(in the rows, 128 means zero)
One turn or mirror swaps these rows in pairs. Which row does each one swap with?
k171: [158 153 142 105 112 142 119 144 108 123 151 144 133 148 113 106 109 152
 101]
k19: [154 152 134 103 112 143 115 145 109 121 152 147 130 150 112 106 114 151
 101]
k751: [124 130 132 118 105 144  98 117 125 136 113 149 113 155  94 133 124 154
 121]
k230: [138  97 122 110 152 139 124 107 121 148 106 136 137 123  89 113 106 130
 109]
k229: [149 124 127 115  93 146 142 126 119 149 121 131 109 161 132 116 101 158
  91]
k591: [135 105 135 112 153 134 118 105 120 143 110 147 130 140  84 114 111 122
 106]
k83: [148 125 128 111 122 127 130 136 130 142 130 151 103 141  87  91  88 176
  84]
k608: [159 155 137 103 108 136 117 143 109 128 151 142 127 155 115 110 111 157
 101]
k602: [122 101 123 116 152 144 122 102 123 147 106 137 134 134  84 109 103 136
 108]
k916: [143 146 117 111  95 139 134 119 128 140 117 128 123 127  83  88  70 135
 111]
k169: [141  94 120 114 148 136 116 105 117 147 106 140 130 131  88 110 107 128
 104]
k205: [151 121 124 120 123 135 124 147 138 138 127 148 101 150  97  95  90 175
  86]
k239: [147 118 137 106 127 132 142 145 102 149 125 100 122 120 105  97 101 146
 114]
k207: [148 148 119 117 103 143 130 116 128 130 124 128 127 129  84  85  74 134
 119]
k66: [145 128 133 103 136 136 140 143 107 144 122 101 124 116 107  95 104 140
 116]
k392: [160 155 138 100 117 139 122 138 113 121 149 142 126 154 114 109 110 153
  99]
k748: [150 125 137 102 128 137 136 145 103 144 128 102 125 113 108  96  98 143
 117]
k967: [130 120 138 127 117 125 133  96 121 132 147 113 140 129 108  94  92 146
  98]
k8: [124 129 128 116 105 150  98 126 131 142 123 150 118 152  93 141 125 159
 112]
k112: [147 125 135 107 127 132 140 146 104 142 128 100 127 115  99 101  99 143
 111]
k255: [153 118 134 120  98 149 141 119 120 152 127 130  99 157 128 116 104 163
  96]
k727: [132 136 126 108 104 152  99 116 135 143 130 152 109 153  91 133 122 156
 118]
k209: [127 128 131 115  98 147  98 110 116 137 122 150 112 159  92 128 124 147
 123]
k685: [128 113 133 126 108 127 132 101 117 125 144 121 147 123 109 102  94 142
  93]
k219: [128 103 129 111 151 133 119 108 119 143 102 133 136 139  86 106 116 129
 103]
k16: [142 138 114 119 107 141 124 121 139 133 122 119 130 130  89  86  68 127
 114]
k495: [126 131 122 106  98 148  95 114 134 138 122 146 105 150  94 127 123 150
 117]
k571: [144 142 107 117  99 140 128 112 131 134 125 128 133 128  90  91  68 137
 110]
k668: [144 125 134 103 132 128 141 141 107 142 125  98 132 115 107  98 101 143
 113]
k914: [152 152 137  99 110 135 118 135 112 117 150 145 132 151 115 104 112 153
  99]
k486: [147 121 126 121  92 148 142 128 118 149 123 135 112 154 128 116 103 164
  95]
k65: [137 102 123 109 154 134 119 109 116 144 110 140 137 138  87 115 105 122
 106]
k400: [122 131 127 104 105 147 100 125 132 141 123 142 105 156  88 136 125 152
 120]
k417: [147 126 140 105 131 134 141 147 107 143 124 103 125 116 109  98 104 144
 115]
k600: [125 116 135 128 114 121 129 103 116 134 146 112 141 131 107  96  90 141
  92]
k367: [153 120 124 117 123 134 135 145 133 135 126 148 101 136  90  93  92 181
  90]
k94: [130  96 131 114 147 132 125 104 112 137  99 139 129 133  94 113 114 135
 112]
k181: [137 109 130 113 154 140 122 101 123 151 104 133 138 133  94 116 108 127
 109]
k978: [126 133 128 112 101 150  98 122 126 142 118 143 113 163  90 127 130 149
 114]
k712: [134 103 131 120 148 132 117 103 114 142  97 139 133 137  92 115 108 131
 112]
k754: [120 126 132 108 103 147 102 127 129 141 114 148 105 149  87 134 125 142
 120]
k96: [142 148 117 111 108 143 127 109 131 129 118 126 126 127  80  93  69 127
 109]
k4: [160 148 139  99 113 142 118 144 110 122 151 145 127 147 117 104 106 156
 100]
k540: [121 130 119 112 108 159 104 114 132 147 118 155 112 159  91 129 117 153
 116]
k86: [153 120 119 119 123 133 130 133 136 145 130 144 100 141  97  97  87 183
  89]
k406: [148 120 125 116 123 139 126 141 130 140 125 148  98 142  84 103  89 180
  84]

k495 pairs with k169
k602 pairs with k540
k86 pairs with k571
k209 pairs with k94
k591 pairs with k754

One turn or mirror swaps these rows in pairs. Which row does each one swap with?
k126: [142 123 142 113 142 121 129 132 138 102 149 108 150 130 129 137]
k144: [149 132  92 117 131 125  99 109 128 123 130 112 137 101 127 127]
k300: [138 128 138 122 137 124 128 134 143 106 150 118 157 131 127 136]
k473: [140 105 154 131 123 112 130 133 135 125 115 132 108 114 119 154]
k295: [147 121  88 112 146 131 109 114 128 129 123 125 135  94 135 131]
k265: [140 158 114 109 123 136 118 121 124 144 134 150 116 113 149 163]
k747: [147 150 110 114 120 130 116 123 127 133 130 150 114 105 153 173]
k554: [147 127  90 118 135 129 110 110 128 127 127 124 142  97 126 126]
k135: [137 112 158 122 122 112 126 134 136 127 119 137 102 121 124 155]
k472: [148 138 119 119 130 137 118 114 130 149 138 148 112 107 155 173]
k847: [144 128  87 117 129 128 104 114 132 124 131 120 138  95 128 126]
k890: [135 114 151 125 123 108 135 135 146 127 116 141 105 119 125 155]
k818: [147 126  87 113 135 129 113 105 120 131 131 122 135 101 127 128]
k779: [134 124 136 111 137 119 128 140 135 108 149 112 156 138 131 140]
k145: [144 142 109 110 120 131 121 116 125 141 136 151 112 111 154 173]
k921: [134 122 143 113 135 122 128 141 140 102 152 116 148 129 127 138]
k457: [148 127  93 120 144 128 112 110 129 135 125 120 132  99 131 124]
k761: [145 148 112 113 120 135 124 117 122 140 130 156 115 113 149 172]
k237: [140 125  87 113 138 130 107 113 126 132 127 113 131  97 129 133]
k136: [135 105 155 131 120 110 131 134 135 122 120 133 105 120 127 155]
k411: [133 107 151 130 118 112 133 132 134 132 117 139 108 123 125 154]
k72: [140 129 143 109 137 120 131 140 136 106 152 118 154 130 126 144]
k880: [133 111 151 136 123 110 120 135 138 124 111 136 107 122 126 158]
k337: [142 151 107 108 129 131 112 119 126 138 133 148 113 110 149 174]
k335: [139 123 143 118 140 129 127 138 138 104 150 117 153 136 138 140]
k271: [136 118 144 110 139 130 127 126 136  97 143 118 152 132 129 133]
k401: [130 111 151 132 118 106 126 133 130 125 116 132 106 121 125 145]
k544: [146 150 110 115 124 138 115 114 122 135 134 156 113 109 145 169]
k793: [139 135  96 112 132 120 107 116 125 132 140 118 136  92 123 123]
k184: [136 112 156 127 130 104 133 133 133 119 125 139 103 125 129 158]
k91: [154 123  88 111 139 135 105 106 125 126 129 119 131 108 131 125]
k683: [132 108 156 120 123 112 129 124 136 124 121 135 100 124 124 149]
k557: [129 113 157 123 120 114 129 125 128 113 117 142 105 124 126 153]
k281: [138 158 111 107 119 135 117 118 116 134 127 143 115 107 151 172]
k100: [150 125  85 112 132 128 113 119 128 130 128 116 139  97 134 130]
k178: [147 154 111 109 119 133 110 112 120 130 133 148 107 119 146 166]
k177: [149 139 114 107 121 132 112 118 123 143 132 153 109 118 153 171]
k941: [138 127 139 114 135 123 137 134 148 108 146 110 155 128 125 137]
k123: [137 128 148 110 142 128 127 128 144 101 152 113 147 131 128 138]
k333: [139 121 143 116 135 129 128 139 140 107 146 109 149 128 118 136]

k557 pairs with k271
k126 pairs with k135
k880 pairs with k779
k793 pairs with k472

One turn or mirror swaps these rows in pairs. Which row does each one swap with?
k639: [123 127 117 133 100 129 105 125 123 106 135 150 123 126 154 123]
k734: [127 111 144 137 134 128 148 135 133 141 139 105 128 129 108 137]
k746: [117 125 118 120 103 130 112 123 129 112 137 151 118 138 151 112]
k578: [115 112 124 116 112 152 121 122 121 113 142 131 129 149 136 113]
k905: [114 142 128 147 131 107 137 144 122 134 155 121 130 146 135 116]
k650: [128 131 140 115 116 116 152 100 112 141 127 110 141 134 133 133]
k962: [121 144 127 139 138 112 137 154 112 127 153 129 125 146 135 117]
k250: [129 155 137 149 137 107 133 119 126 114 125 134 119 102 144 144]
k780: [128 140 143 154 144 110 137 117 132 125 130 118 123 103 135 152]
k446: [119 114 121 115 105 144 120 122 125 109 143 144 127 144 145 115]
k867: [111 124 129 135 122 143 118 103 149 123 116 121 146 126 143 156]
k221: [126 140 144 149 149 119 140 124 135 128 131 106 125 109 133 152]
k138: [136 129 131 119 131 152 116 150 123 106 113 145 121 114 123 139]
k283: [112 123 131 133 121 135 126  97 153 128 119 121 144 123 144 153]
k598: [129 114 136 121 119  97 150 134 122 153 125 119 124 136 132 142]
k545: [127 134 134 127 129 157 113 117 140 102 112 133 131 109 137 149]
k548: [134 110 142 128 125 130 148 139 128 141 141 107 130 128 105 135]
k719: [140 124 134 111 122 141 118 163 118 112 118 143 120 119 122 136]
k231: [111 126 130 138 119 142 120  98 152 127 122 117 144 128 133 149]
k944: [138 126 135 118 127 147 113 154 120 105 116 146 117 116 125 135]
k674: [136 125 132 114 131 146 113 155 119 108 114 144 122 117 120 135]
k324: [133 154 128 107 121 126 121 136 106 123 106 143 144 134 146 142]
k122: [129 130 138 116 114 116 150 105 114 147 123 108 143 133 127 140]
k408: [131 158 134 144 133 107 125 122 130 118 122 142 123 101 148 145]
k889: [131 117 138 114 109 102 148 113 122 151 126 119 136 136 131 140]
k797: [129 109 142 132 138 126 149 135 129 138 138 105 129 126 105 134]
k71: [113 120 121 118 107 146 114 126 126 105 136 141 126 143 145 113]
k974: [142 133 122 111 102 134 118 132 119 130 112 159 135 127 120 134]
k875: [113 133 120 154 116 107 146 129 139 135 151 124 139 143 141 132]
k261: [127 116 147 141 141 128 150 132 129 137 137 102 130 119 115 141]
k290: [121 140 125 143 132 107 135 148 119 137 158 129 132 148 140 122]
k709: [126 156 135 144 136 106 126 128 129 111 122 136 113 105 149 142]
k857: [128 112 143 136 139 128 147 132 129 140 138 102 125 122 111 140]
k439: [113 133 120 151 128 101 137 136 123 137 153 128 130 146 140 121]
k103: [113 139 122 144 123 105 135 135 134 144 152 128 133 150 138 120]
k206: [142 145 125 108 108 118 121 136 116 130 109 157 140 130 134 142]
k641: [136 127 135 120 130 154 115 148 122 103 114 143 125 111 126 140]
k873: [115 119 113 126 105 137 113 121 125 109 136 151 127 143 146 115]
k698: [135 150 129 105 116 123 124 137 106 121 102 142 138 128 142 146]
k715: [122 129 130 134 127 149 115 113 145 107 111 135 139 113 137 157]

k780 pairs with k715
k944 pairs with k734
k962 pairs with k578
k446 pairs with k290

